One vector is turned by the same rotation once a step. Each row is the vector after some number of steps, and that number follows the row.
The counts run from 0 to 278.
[  0  -5   9  14   4   0   0   5   1   9   6  12  14   1  15  -6 -12  20
   6  -4  -3   4   1   3  13  -5   3  11  10  17   4   5 -16  19  -9  -3
   1   7   4   0  11   2   2  -1  -4  12  10  -4   1  -9   9  -3   3   4
  -9] : 154
[ 13   0  14   9  -5   1 -12  -8   8   0  -1  20   5 -16   2   8  -3  -1
  -8   8  -8  -1 -12  -1   0   3   1   6   9 -14 -18 -11 -10   2   5  -2
   6  -5   9   3 -10   1  17 -11   5  13   8   5   7   5 -12  -1 -11   8
  11] : 99
[-10  15  20   1  -6  -5   7   3  -2 -14  -2  18  19 -18  17   2  -4  15
 -10   4  -8   1  -5  -7  -3   4   1  11  -3   1  -4  -5  -5  21  -2   1
 -13   5   6  -4  -3   0   0   0  -4   1   2   6  11  -2  -1  -4  -5   8
  -9] : 31
[  5  -1   7 -17  -2  -9  15   4  -4   6  -1  12   8 -16  14  -6  -4  10
  -9   2   2   7  -4   7   9   1  -3  -2  21  -6  -1   2 -14   9  -9   8
 -10  -7 -12   4  -6   3  12   2  -3   4  16   2   6  -5  -9  14  -8  12
 -14] : 206
[  1  -7   3   6   3 -13  15   2 -22 -10   5   2   8   2  -3  12   7   4
   9  -9  -7  -2   1   3   2  -1  10   3  -4  -1   7   2 -16  19   7  -6
  -5   8  -5   0   3 -11   9  -4 -10   8  12 -10  14 -17   5  -7   9   9
   5] : 269
[  7  -7   2  14   5  -4  -7  -7   2  24  -4  23  -9   2   5   1   7   1
  11  -9   5   5  -8   2  -1  -3   8  -8  10   3   1  -2  -9   3 -12   5
   8  -3   8  14  -7 -14  13   3   6   9  15   4   2 -11 -13   7 -12   1
 -10] : 223
[  0   7  16  -3   1  -2   2   5  -5  19   1  17   0  -2   1   7   9 -13
   0  -4  -6  15 -17  12   7   6   4  10   5   3  -8  -9  -8   8   5   7
 -11  -5  -5   6  -5 -12  13  17   3  -2  11   1  -3 -18   0   5 -11  -2
  -3] : 57
[ -4 -13   9   3  11 -12   1   0  -4  -8  -1  15  11  -8   7  13  -2  10
 -10  -7   9   6   5  -6   1 -10   1 -10   5 -12   5   4 -14  17  -6 -11
   1   6   0   7   2 -12  11  -8   3   1   0   1   4 -13 -16   2  -1   7
   4] : 89
[ 19  -1   0  -7   4  -4   9   4  -9   3  -5   4  -1   4   0   8   4  -2
   0   0  -9   8 -13  13  13  -2   4   5  11 -12   4  -3  -4   3  -1   1
  -7   4  -1   3  13 -11  20   2   2  13  26  -6  -3 -20  -7  -3  -7   7
   9] : 273
[ 13  -7   6  11   2  -5  -4  -8   8  20   5  15   3  -6  12   7   4   2
   4 -11  -2   2  -3  10  -2   6   9  -2  20   6  -3   1  -5   3 -10  13
   7  -5   9   9  -5  -9   6   4   6   7  15   0  -1 -11 -11   5 -17  -6
 -16] : 222
[  5   8   7  12  -5   9   1  -4   2  18   0  17 -15   1   7  -7   4   6
  15  -1  -5   2 -12   0  -2  -3   8  16   6   1  -5  -6   3   2  -7   1
  14   3   9   2  -7   0   9  -3   8  11  18  -1   3  -5 -10   7   3  14
 -15] : 6
[ -9   2   3   8   4  -5  12  -4 -11   6  -4  25  -6  -1   3   3   8   1
  16  -5   2   4  -8 -13  -8   3   9  -7   2  14  12  -7 -16  17   6   0
  -6   0  -1   3 -10  -7   7   2 -15  16   3  -5   6  -4   5  14   4  11
  -9] : 44
[-22   9  10   1  -5  -6  14   0  -6  -2   4  21   9 -18   4  -6   3  -2
   4  -4   4   0 -15 -11  -4   2  -1  13  11  -2   0  -7 -11  11  -2  -6
  -5  -5 -10  -4  -9  -1   3   1 -12   6  -1   2  14   0   5  15  10  16
  -8] : 190
[ 15  -2  11  -5  -8  -4   4   0  -9  -7  -2   6   9 -15  11  17  -2   3
  -4  -3  -1   7  -1   2   8   0   2  -6  12 -12  -3   1 -12  10  -7   7
 -12   8  10   6  -4  -7   7  -5   8  -3  11  -7   4  -7 -19  10 -17   4
  -7] : 69
[ -7   2   7   1   5  -5  15   2 -15  -1  -5  16   7  -5  13   1   4   6
   8  -4   3   4 -12  -7  -3   3   1  -4   4  16  15  -2 -18  17   0   6
  -7  -5  -3  -1  -3   2   2   3 -17  12  10  -2   9 -12  13   4  -1   6
 -14] : 45
[ -2  -9   5  10   6 -16  -5  -1 -11   1  -9  23  -1   5  -8  10   8   1
  -3   1   0   4  -7   5  -1  -5   5  -3   0  -3  -2  -2  -8   9   8 -12
  -6   6  -7   2   0 -16  20  -5   2  10   6   5   4 -14  -6 -16  -3   0
  20] : 108
[  0   7   7   4 -13  -4  -3 -10  -2 -16 -11  25   7 -13   0  13  -5   1
   5  -5   4   2 -10  -4  -1 -10   7  -8  17   0   1  -2   4   8  -7  -3
 -17  16   5  -7   6 -13   5  -9   0   5   6   6   4   4 -11   1 -14   9
  -7] : 178
[ -4  -6  16  11  -5   1  -5   3   2  16  20  20   5 -13   7   9  -6   1
  -4  -2  -3   7   7   7   7  -2   5   9  -4  -2 -13  -6 -21  16  11  -9
   5   1   6  12 -16  -3   9   1   5   2   2   2  11  -2  -4  10  -3   6
   1] : 80
[  2  11   6  14  -7  -2   2  -4 -10  -2  -3  12 -10  -1  -7   7  11  -7
  13  -1 -12  -3 -17  -4  -4   2  14  17   2  -9 -14  -5  -4   7   2  -4
   3   8   6  -3  -8  -9  12 -11   7  14   8  -8  14 -11  -4  -7   5   8
   5] : 122
[ 16  -1   7  -1   5  -5   6  -4  -6 -15   4   3   6   0   2  13   5   4
  13 -11  -3   0  -6  -4   5  10  14   2  17 -13   4  -2 -10  13  -4   6
  -4  14   3   3   8  -9   2  -6   9  13   9 -19   0 -19  -6   4   6   2
  -7] : 271
[  3   5   2  -1 -14  -1  11  -6  -4  10  -3  21 -11 -18   2   4   3  -4
   5  -1  -1   5  -6  -4  -4   0   5  -2  11  -9  -6  -1  -6  -1 -10   3
  -4  -5   3   6 -17  -3  16  -6   0   5  17   2  13   1 -18  16  -9  16
 -10] : 208
[  1   3  25   8  10  -2   0   5  -6  -1   2  13   3  -7  24   7  10  16
 -13   1  -1   1  -4  -5  -2   3  -1  11  -7  -2  -6  -2 -11  22   0   5
   6  -1   8   8 -11  -3  -1   3  13   0  -1  -4   0 -23  -4  -3  -3  -1
  -8] : 233
[ -4  -1  -1  -1  -2  -9  14  -5   6   2   4  14   5 -11   7  -7  -2  14
   3  -9  -1   4  -4  -6   0  -3   6   6  20 -14   7   4   8   3 -15  -5
   3   5  -5   2   6  -5   7  -5   1   9  16   1   7  -5 -18   9  10  24
 -13] : 3
[  0  13   7   0   2   1   4  -3  -3   3  -2  12   4  -9  -4   7  11 -19
   6 -13  -2   9 -23  -5  -4  11   9  10  17 -11  -3  -6  -3   1 -10   9
  -9  -1   1   6  -2 -17   6   3   3   1  11  -5   3 -19  -9  12  -9  -1
  -9] : 55
[-15  -6  11   3  -6 -15   5   7  -9  17   2  17   0  -8   7   5   5   1
 -11  -2  -8   6   6  16   4  -9   8   6  -4   0  -9   2  -6  12  -3  -5
  -3   3  -6   6 -11 -17  14   8   3  -9   8  13  13 -16  -9  -4 -12   0
   2] : 217
[  0  14  16   2 -13  -1   4  -5  -4  -2   0  13  14 -17   4  -1   0  -2
  11  -5   2  -3 -19  -1   0   8   3  13  23   2 -14  -4 -10   6  -6  12
  -5   1   0  -8  -7  -1  -4   0  -2   4   8  -2   9  -3   2   8  -8  -3
 -20] : 192
[  1   6   1   4   4   8   2  -3  -2  -1 -14  14   2  -2  11  -1   8  -1
  -3  -8  -2   8 -23  -7   5 -11   0  16  13  -3   8  -9  13   1 -17  -3
   0   4   7  -6  18  -7   9  -3   5   8  18   8  -6 -15  -9  -1  -4  10
  -2] : 164
[  1   6   5   7   4   2   4  -9   8  -3  -4  19   7  -9  16  -4  -3  11
   6  -9   3   3 -16 -19  -7   4   3   0  16   1  10  -3   0   6 -13   5
   5   0   9   0   2   4   1  -5  -5  19   8   4   0  -3  -7   9  -3  10
 -18] : 25
[  2  -6   8   5   0 -16   4   1 -10  -5   0  19  10  -4  10   9   1  12
  -7   3  -9  -2   4   1  -4  -3   7  -5  -9   6   7  -2 -21  23  13  -1
  -5  -3   5   4  -6  -2  12  -5 -11  15   6   2  13  -6   3  -7   0   7
   6] : 247
[  6   6  16   3  -5  -4  -2   6  -9   6   2   5   7 -13  10   1   0   3
  -5  -2   1   0 -11   9   7   2  -1  10  15  -8 -16   7  -9  10 -19   9
  -8  -2   6   3  -8  -8   3   4  14  -6  12   2   6 -17  -9  -1 -18  -8
 -11] : 214
[  9   4   6   2  -9  -5  -7  -5  10  13  -8  29   1  -1   9   5  -1  15
  -3   1 -13   8   3  12   1 -10   7  -2   5  14  -1  -3   9   4  -2   3
  -5   8   4  -1   6 -12  12   5   4   4  14  11  -2  -4 -12  -4 -16   7
 -10] : 20
[ -2  -8  10   7  -5   0  -1   5  -1  22   8  16   3 -10   3   4  -4  -6
  -7   2  -7   9  -4  16   9  -6   2  11  -1  -1 -12  -5 -17  10   5  -8
   7  -7   2  11 -11  -2  19   5   0   0  13   7  11  -8  -5   8  -9   4
   8] : 79
[ -4   3   3   6  -4  -6  -1  -8  11  13  -6  35  -4   3   6   6   1  11
   6  -2  -7   7   4   0  -4 -10   8  -5  -1   6   5  -2   6   7   2  -6
  -1  10   5   6  -3 -15  13   3   1   7   8  13  -1  -1 -12   5  -4  12
  -8] : 21
[ 13   4   2   4 -10   1   6  -5   3  17   0  11  -5  -5  10  -4   4  12
   5  -3 -15   0  -8   8   4  -1   8  18  18   3  -8  -4   6  -3  -9   4
  14   3   6  -3   0  -1   8   1   1  12  26   0   4  -4  -5   3  -4  17
 -16] : 5
[ 13  -4   8  21  -3   3  -9  -8  -2   4   7   5   9 -10   6  13  -1  -2
   8 -12  -2  -6  -5   3   3  -1   5   4  19   0 -11   0 -18   8  -9   6
  13   0  17   5  -4 -11   6 -10   4   2   8  -4  11  -7  -7   6 -20  -8
  -8] : 84
[-12   7  17  -2   5 -12   1   5   4   2  -2  24  17  -2   9   2  -2   9
  -8  -6   0  11 -12   4   3   5   2   2   6   9   6  -5  -6  20   5   3
 -17   4 -12   1   6  -7   5  16  -7   4   1   7  -3 -15   5  -4  -1  -3
  -9] : 38
[  6   0  14   6   4  -6  -8   2   2  -1  12  13  15  -4  -2   3  -7   5
   8   2  -3   0 -14   1   7  14   5   5  11  -1  -7  -1 -27  23   8   6
  -9   4  -2   6   1   1   4   1   4  15   1 -13   3  -8   7   3   4  -7
  -2] : 263
[  2 -10  17   9   9  -8  -4   0  -7  -4   3  17   4  -1  13  18   1  15
  -4  -3   6   6  11   1   4 -10   3  -9  -2  -5  -2  -1 -18  22   2  -7
   1  11   4  10  -6 -13   2  -4  15   2  -1  -3   0 -12 -13   2  -2   5
   0] : 88
[ -7   1  11   7  10  -9  -4   3   5  -6  -4  12  11 -14  11   1   1   1
 -23  -5   1   2 -16  -7   0   2  -5   9   6 -21   0   0  -5  15 -15  -4
  -4  -6   6   7   0  -7  12  -1  10   3   8   9   5 -18 -14  -6  -8  -2
   4] : 235
